Each path below is one point turned by a fixed rotation once a step. After each direction that follows a path, write how fast that rotation turns it, in degrees each step (0 if it stays still).
Each turn is a multiple of 5 degrees from 10 to 175, or 0.
Each row of a path follows its step; steps can be skipped.
Path 1:
step 0: -36 -50 24 -44 -3 9 -7 54 0 -15 5 37 19 -56 13 24 3 31 -10 -1 51 -11 7 9
 7 8 18 40 -19 -18 2 5 -10 -39
step 1: -8 21 2 -17 9 -76 36 -40 -15 0 0 -39 -44 9 12 -15 -19 -11 30 -19 -10 -3
 33 23 -20 37 -10 6 44 -7 -2 -17 26 24
step 2: 22 57 -11 -2 6 73 20 -19 19 28 3 -27 0 -10 -39 25 41 1 -30 8 -10 19 -35
 -17 37 -20 11 -16 -1 10 -30 -27 -10 -6
step 3: 9 -67 0 9 -3 -23 -45 -3 19 -1 36 25 -3 22 26 -4 -12 12 -15 -6 55 -23 7
 -35 0 -22 -19 -19 -20 30 0 40 35 -40
step 4: 6 -15 -20 -3 -21 8 6 2 -21 20 -44 -5 -21 12 -8 -30 -19 -9 24 37 -49 5 41
 58 12 6 -46 31 20 -25 42 5 -33 8
step 5: 1 44 0 53 6 22 -11 43 -2 -17 -7 21 26 -11 -44 25 15 -11 -8 -23 15 22 11
 -21 -47 41 29 -23 14 24 -27 -26 -4 26
step 6: -12 -29 -11 -36 20 -4 -1 -36 18 -38 38 32 34 13 27 23 -20 -5 41 -23 -33
 -8 -38 -22 16 -40 7 1 -24 -25 21 5 47 6
step 7: -17 29 35 -2 9 -29 18 62 -19 28 -33 -33 -35 19 48 -33 -4 -7 -33 42 4 8
 -1 10 22 -28 7 -1 -21 -11 18 5 -36 13
step 8: 17 -24 -3 -16 -18 7 -5 -22 -17 -12 -23 -8 6 -28 -28 4 40 25 9 -34 29 -19
 5 32 -38 42 57 -17 13 -20 -40 -11 -26 -50
step 9: -54 20 -10 2 -10 -31 10 -59 34 -6 78 -13 13 0 1 0 10 -9 -19 12 -30 7 -1
 -9 4 9 -48 31 19 12 -10 19 23 23
step 10: 71 8 -15 25 -1 46 42 29 -30 15 -12 7 -33 -41 34 -3 -23 -13 -7 28 15 -2
 -25 -13 40 -32 -10 -12 3 36 10 0 5 -7
step 11: 0 -34 20 -6 -15 -19 -54 1 18 36 -32 -11 11 30 -57 4 -11 32 59 -25 36 -6
 13 -7 -23 9 17 22 -28 25 4 31 -5 -6
9 -10 -10 -13 -1 13 14 -17 -18 -9 -7 12 -7 -15 -5 -1 2 9 9 0 -12 5 2 -8
 -2 -9 -3 -10 -9 -10 3 -7 -7 -8 : 170
1 -4 18 9 2 18 11 0 1 -15 19 -2 -9 8 -1 10 -5 5 -4 8 8 -23 4 -3 -4 -4 -5
 3 -3 -16 6 8 -1 8 : 110
0 -3 -2 13 6 2 2 -14 -8 10 -11 -17 -3 13 -16 12 2 5 9 13 5 2 -2 -3 -6 10
 24 -4 8 1 7 -9 -10 6 : 115
3 2 2 9 11 -18 9 1 -1 -4 16 -4 9 -18 -2 -15 3 0 10 8 -7 -15 -8 4 1 -6 13
 12 -11 5 -10 -3 -18 -4 : 40
6 1 7 -13 -2 5 -2 1 2 17 4 4 -3 10 3 1 -13 -6 -10 7 -9 -8 -5 -4 -15 -18
 14 0 -11 18 14 -2 4 -16 : 95
-2 -9 -6 8 -11 3 24 -14 17 10 4 -5 -6 2 -4 -15 8 -2 -8 6 10 3 9 7 5 -10
 3 -6 7 2 -15 7 8 -13 : 55
